In the rows, 128 means zero.
One turn moves each row of this set onto another row. After a few examples, where does it send each row asked below?
sigop: [119 110 122 107 141 135 129 142 148 137 137 130 134 139 139  85 131 143
 129 162  98 139  93 123 127 129 151]
raneg: [103 113 127 101 123 137 131 138 145 127 128 136  93 137 132 120 128 111
 110 171 107 150  87 110 106 123 149]
tese: [117 101 104 100 132 149 118 129 140 134 109 163 115 142 144  86 130 140
 138 178 129 141  93 119 116 135 104]
Domi: [101  81 114 114 124 136 124 109 134 120 114 119 106 127 118 101 138 136
 125 159 113 142  69  97 124 128 151]
toru: [ 74 100 120 119 106 136 117 121 127 127 109 139 110 157 132  93 128 184
 135 157 109 145  74  97 127 134 126]
gagin: [100 102 136  97 137 142 131 107 151 136 138 118 117 154 133  93 140 129
 121 165 111 148  98 127 133 109 146]
neke: [ 92 120 124  95  96 134 126 141 112 140 110 150  96 173 142 110 130 156
 117 169 101 168  79 107 119 123 134]
bod: [109  91 130 109 116 142  94 114 129 132 136 143 106 155 122  87 137 129
 131 139 122 150  99 136 130 115 115]
div: [ 96 108 116  99 125 134 108 138 128 124 125 163  88 185 123 101 134 139
 109 163 116 150  85 121 130 116  97]
Dize: [ 80 114 127 112 128 143 119 137 132 127 133 140 108 146 136 109 122  95
 120 164 111 150  92 123 120 137 132]
buno: [103 100 106  96 152 138 118 139 102 132 122 140 102 158 133 104 111 149
 124 183  84 139  97 124 138 141 116]
nepa: [ 98  92 134 110 123 150 135 127 110 134 146 109 109 136 122 112 131 159
 140 165  95 155  94 126 130 124 136]
Mar: [103  79 127 122 135 125 121 118 142 146 108 141  85 141 133 112 106 139
 114 160 122 140  77 106 112 135 126]
tage: [ 77  95 115  90 128 138 101 133 117 137 104 126 105 145 145  74 124 162
 135 169 129 146  83 125 136 126 124]
Kevo: [ 89 105 116 107  97 136 121 133 115 126 133 136 105 148 132 110 166 121
 147 161 111 136  90 114 125 137 124]
novid: [ 74 114  96 116 140 148 120 156 147 123 125 141 118 147 138  88 142 124
 127 158 108 149  85 124 113 117 132]
bebud: [ 90 110 114  96  91 138 124 123 140 135 117 138 101 172 129  80  96 129
 135 168 110 144  95 122 126 147 130]
vulev: [ 91  99 140 122 150 130 113 118 126 130 122 127 104 142 149  99 114 134
 106 163 121 139  67 111 107 125 114]
Motop: [107  86 134 108 139 139 118 114 118 132 144 115 122 140 118  89 115 143
 132 160 102 142  97 108 138 144 135]
furek: [ 67 105 129  93  88 138 113 128 123 124 117 137 109 152 137  92 114 131
 117 164  99 157  89 111 120 147 121]
Romi: [106 117 106 105 125 129 104 133 136 121 114 173  98 157 122 109 159 150
 121 161 112 132  91 110 128 122 120]
lazis: [107 100 137 113 109 152 134 140 119 135 119 124  94 151 135  98 120 168
 120 183  79 156  84 111 108 132 140]
zemi: [108 102 120 105 134 144 108 128 102 132 132 142 100 170 121 122 124 152
 116 187  99 151  79 143 129 133 121]
rav: [102 116 117 110 124 126 130 144 107 116 130 155 101 171 129  84 125 166
 133 168 105 128  76 101 112 128 113]
Vute: [ 83 104  99 100 115 119 115 118 144 121 115 149 108 140 136 104 145 130
 126 151 139 139  80 109 127 117 136]
misos: [116 100 126 110 136 134 127 111 128 136 106 146  98 143 119 117 130 177
 123 171  89 151  80 131 121 117 132]
sunid: [ 96 101 125 116 119 141 103 110 134 133 116 137  87 158 127  97  96 179
 129 152 101 135  83 113 118 137 114]
vili: [ 87 103 118 104  89 146 119 133 118 125 117 133 105 170 141 102 148 160
 136 160 101 129  89 121 147 123 118]
Zok: [ 81 108 105 114 117 151 112 141 136 117 115 151  88 160 122  88 137 118
 122 156  98 127 102 122 119 122 147]
Kal: [114 106 123 108 122 138 104 115 126 131 123 130 103 142 112  95 145 128
 141 144 116 145  95 115 152 139 109]
kir: [139 102 105 119 113 142 122 142 129 128 126 132 102 145 145  94 113 126
 106 166 108 147  90 127 111 126 131]
fedu: [122 103 119 109 151 134 128 123 127 127 133 142 102 123 118 107 140 143
 124 176 112 157  88 120 102 125 142]
ramav: [ 85 112 104  95 119 144 121 147 128 129 137 137 101 170 131  87 139 167
 124 157 119 128  76 122 110 104 107]
zam: [ 97  94 128 108 112 123 119 137 113 130 128 106  99 146 144  86 125 145
 118 170 102 131  87 156 126 122 124]
Nin: [109 106 122  98 116 144 111 139 132 147 137 122 103 146 144  96 109 180
 130 145  98 124  84 119 107 117 145]
vuvu: [ 94 103 128 111 138 142 112 117 121 135 140 133 110 137 156 110 106 171
 143 149 103 157  87 112 116 116 130]

lazis goes to vili
misos goes to neke
Now find these:
zam goes to tage
sunid goes to div
vuvu goes to rav
Kal goes to Mar
raneg goes to nepa
ramav goes to novid
vulev goes to buno

One turn moves each row of this set onto another row. After a few examples, where does it send each row asked below?
zasu: [125 130 122 118 129 142 107 125 133 149 128 123 124 102 115 133 115 128]
livod: [109 105 103 127 117 133 144 133 116 110 139 127 136 127 128 139 135 120]
ziko: [124 125 120 142 122 126 144 111 115 135 126  92 139 125 108 146 125 121]
pifi: [121 136 151 119 127 125 141 123 129 142 155 120 122 123 124 160 120 135]
rido: [142 122 141 137 152 137 109 123 124 127 131 132 106 139 132 141 114 143]
dumok: [129 132 114 109 110 120 144 142 131 137 130 125 113 133 141 124 146 130]
vub: [134 119 123 139 109 116 125 137 141 107 122 118 119 132 113 140 112 115]
pesal: [112 125 109 119 143  94 140 127 124 131 148 117 132 117 123 136 132 118]
kot: [104 145 133 118 116 118 125 130 136 123 123 126 125 153 151 136 111 130]
nik: [132 131 131 119 129 129 123 124 130 147 144 123 166 132 137 141 115 132]
luzu: [110 128 126 148 128 115 119 123 131 153 116 143 121 138 113 130 143 139]
kozez: [117 155 135 124 124 136 128 127 142 136 132 126 138 134 127 104 115 126]
rer: [116 119 106 120 136 112 132 119 124 138 128 102  97 137 125 146 134 125]
kovi: [137 115 136 134 147 144 130 149 118 128 118 135 116 111 124 133 128 120]
dafa: [131 130 143 115 123 101 125 108 133 147 121 113 147 139 128 143 140 135]
Meb: [122 140 134 138 138 106 145 145 116 136 103 114 130 127 123 139 130 118]
tob: [136 136 128 135 137 117 124 122 116 128  97 114 110 152 122 130 121 124]
dib: [105 130 135 139 135 119 132 135 141 105 158 129 125 130 124 120 129 133]
Zipip: [120 122 145 143 117 141 140 107 127 111 113 125 125 143 120 120 138 133]
refis: [147 128 132 146 131 139 138 125 111 140 120 115 131 139 125 115 152 135]
Zus: [120 135 125 110 136 125 103 112 138 149 138 135 120 134 139 144 127 138]
zivuz: [109 115 131 128 135 124 143 129 134 110 147 116 103 147 139 147 121 119]
siv: [140 115 128 139 124 130  99 126 118 122 137 134 141 121 115 137 137 141]
bomi: [135 102 126 124 133 122 127  99 117 116 150 117 128 121 130 129 129 149]
supe: [105 132 139 136 115 136 141 145 138 132 136 126 147 144 134 141 146 134]
Duna: [134 113 141 128 126 124 140 144 133 118 112 131 141 148 146 134 134 144]
vifo: [113 122 111 117 121 138 145 106 135 151 109 107 140 136 131 134 121 139]
Goge: [118  91 128 119 130 139 130 123 143 125 131 127 134 125 120 163 127 129]
lig: [123 124 130 126 126 120 129 126 101 121 131 154 132 135 132 130 101 135]
dati: [141 116 115 145 150 129 144 120 141 150 141 111 124 136 127 130 110 127]

dafa goes to bomi
refis goes to ziko
lig goes to luzu
Now find these:
Zus goes to rido
Meb goes to pesal

